X =
[[-18 -34  51 -24  16  25  36  -5 -13 -36  10  23]
 [-31 -37  -7   8 -34 -25 -27   3  41 -14 -30 -10]
 [  9   2 -29 -13 -10  36 -25 -24   9  41   4 -52]
 [-21 -14  15  -9 -13 -44 -46   9 -49 -27  -1  36]
 [ 26  20 -13 -17  46  26 -46 -25 -17 -16  27  -2]
 [-19  12  16   0 -43  -1 -18  16  54  54   7 -26]
 [-22  -8 -25  21  51  21  23  46  36 -19 -12 -21]
 [ 12  -8  -8   8   9 -34 -30  13  27  14  18 -48]
 [ -5 -13  21  25  73 -29 -17  32   5  -6  12  16]
 [ 29  -1  18  19  30  54  24 -20   3  36 -15  -1]
 [-24 -45  -5 -19   0  -5 -12   5 -29  27   9 -41]
 [-49 -18  27   1  46 -29  29  27 -10   3  12  33]
 [  1 -35 -17  26  39 -12 -58   9  -5  18 -15  25]
 [ 14  23  10 -13  -9 -18  17   6  19 -32  31  30]]
Indices start at 0.
row 0 col 0	-18
row 13 col 8	19
row 7 col 3	8
row 2 col 8	9
row 3 col 6	-46
row 2 col 5	36
row 0 col 4	16
row 9 col 11	-1
row 1 col 1	-37
row 0 col 5	25
row 6 col 8	36
row 8 col 9	-6
row 3 col 1	-14
row 1 col 4	-34
row 10 col 0	-24
row 0 col 11	23
row 7 col 8	27
row 13 col 0	14
row 9 col 0	29
row 2 col 3	-13
row 9 col 9	36
row 11 col 9	3
row 12 col 2	-17
row 4 col 9	-16
row 10 col 4	0
row 2 col 7	-24
row 6 col 3	21
row 4 col 8	-17
row 8 col 8	5
row 0 col 8	-13
row 0 col 7	-5
row 9 col 7	-20
row 8 col 6	-17
row 3 col 0	-21
row 2 col 10	4

A = ((6, -7, -20, 1, 36, 34, -19, 36, -13, -50, 13, 14, 20), (-21, -28, -51, -7, 59, 32, 3, 39, -40, -48, -11, -8, 50), (20, 21, 1, 8, -58, -63, -38, -67, 9, -79, -38, -23, -71))
A[-3, -13] -> 6
A[:, 10] -> [13, -11, -38]
A[2, 5] -> -63
A[-3, -9] -> 36
A[:, 9] -> [-50, -48, -79]
A[1, 12] -> 50
A[2, 4] -> -58
A[1, -5] -> -40
A[0, -7] -> -19
A[2, 2] -> 1
A[:, -12] -> [-7, -28, 21]
A[0, 8] -> -13
A[-3] -> [6, -7, -20, 1, 36, 34, -19, 36, -13, -50, 13, 14, 20]
A[-1, -5] -> 9
A[-3, 3] -> 1
A[1, 3] -> -7
A[2, 12] -> -71
A[-1, 0] -> 20

data = ((496, 525, 280, 728, 737, 594, 713, 309, 724, 302, 497, 264, 510, 600), (293, 389, 199, 447, 258, 503, 217, 527, 620, 578, 578, 234, 742, 686), (302, 436, 599, 476, 195, 747, 656, 506, 369, 569, 364, 355, 509, 572), (626, 737, 599, 251, 315, 447, 494, 723, 428, 303, 701, 775, 719, 523), (463, 309, 386, 750, 225, 286, 544, 766, 583, 536, 483, 730, 565, 397), (641, 477, 201, 771, 642, 534, 453, 470, 757, 237, 354, 574, 443, 580), (473, 286, 341, 684, 405, 766, 291, 614, 319, 672, 678, 318, 592, 234), (561, 403, 676, 465, 457, 563, 273, 251, 485, 491, 682, 549, 761, 309), (733, 536, 759, 305, 338, 365, 439, 520, 220, 298, 209, 512, 450, 726), (552, 390, 514, 271, 217, 220, 677, 736, 730, 382, 341, 710, 603, 571), (390, 628, 375, 266, 639, 572, 474, 531, 776, 507, 633, 295, 407, 694), (570, 506, 534, 231, 204, 761, 687, 426, 460, 624, 744, 286, 411, 732), (686, 730, 711, 774, 728, 374, 237, 573, 530, 753, 629, 681, 682, 587), (736, 532, 235, 606, 296, 232, 721, 464, 462, 624, 359, 275, 396, 565))
Indices start at 0.
(0, 0) -> 496
(7, 2) -> 676
(4, 11) -> 730
(4, 13) -> 397
(0, 6) -> 713
(3, 13) -> 523
(1, 4) -> 258
(0, 13) -> 600
(9, 7) -> 736
(2, 11) -> 355
(6, 12) -> 592
(13, 1) -> 532
(13, 4) -> 296
(11, 12) -> 411
(2, 6) -> 656
(7, 1) -> 403
(5, 11) -> 574
(13, 10) -> 359
(10, 12) -> 407
(12, 5) -> 374
(8, 4) -> 338
(9, 13) -> 571
(3, 6) -> 494
(7, 6) -> 273
(10, 13) -> 694
(12, 11) -> 681
(7, 13) -> 309
(9, 6) -> 677
(5, 8) -> 757
(11, 11) -> 286
(10, 5) -> 572
(7, 3) -> 465
(3, 10) -> 701
(10, 8) -> 776
(13, 12) -> 396
(0, 11) -> 264

W =
[[426, 666, 469, 823, 227, 409, 242, 508, 507, 592, 443, 749],
 [417, 666, 464, 770, 227, 409, 242, 508, 507, 529, 434, 749],
 [426, 666, 469, 823, 227, 409, 444, 484, 538, 592, 459, 825],
 [379, 637, 631, 919, 227, 409, 349, 359, 581, 410, 459, 749],
 [426, 666, 807, 823, 227, 409, 242, 508, 284, 592, 459, 749],
 [426, 666, 523, 791, 227, 407, 242, 485, 646, 802, 459, 749],
 [426, 666, 227, 823, 187, 409, 336, 636, 507, 592, 382, 749],
 [296, 666, 449, 823, 325, 409, 193, 671, 507, 592, 410, 614],
 [426, 666, 550, 828, 256, 409, 242, 544, 472, 592, 459, 615]]
W[0, 0] -> 426
W[4, 5] -> 409
W[1, 0] -> 417
W[7, 4] -> 325
W[:, 8] -> [507, 507, 538, 581, 284, 646, 507, 507, 472]
W[6, 7] -> 636
W[6] -> [426, 666, 227, 823, 187, 409, 336, 636, 507, 592, 382, 749]
W[4, 4] -> 227
W[1, 8] -> 507
W[1, 5] -> 409
W[0, 9] -> 592
W[7, 2] -> 449
W[8, 0] -> 426
W[:, 4] -> [227, 227, 227, 227, 227, 227, 187, 325, 256]
W[1, 4] -> 227
W[7, 7] -> 671
W[0, 3] -> 823
W[7] -> [296, 666, 449, 823, 325, 409, 193, 671, 507, 592, 410, 614]
W[:, 6] -> [242, 242, 444, 349, 242, 242, 336, 193, 242]
W[8, 7] -> 544
W[5] -> [426, 666, 523, 791, 227, 407, 242, 485, 646, 802, 459, 749]
W[0, 2] -> 469
W[5, 5] -> 407
W[:, 0] -> [426, 417, 426, 379, 426, 426, 426, 296, 426]
W[4, 8] -> 284
W[7, 3] -> 823
W[2, 10] -> 459
W[4] -> [426, 666, 807, 823, 227, 409, 242, 508, 284, 592, 459, 749]
W[4, 2] -> 807
W[7, 0] -> 296
W[2, 2] -> 469
W[3, 4] -> 227
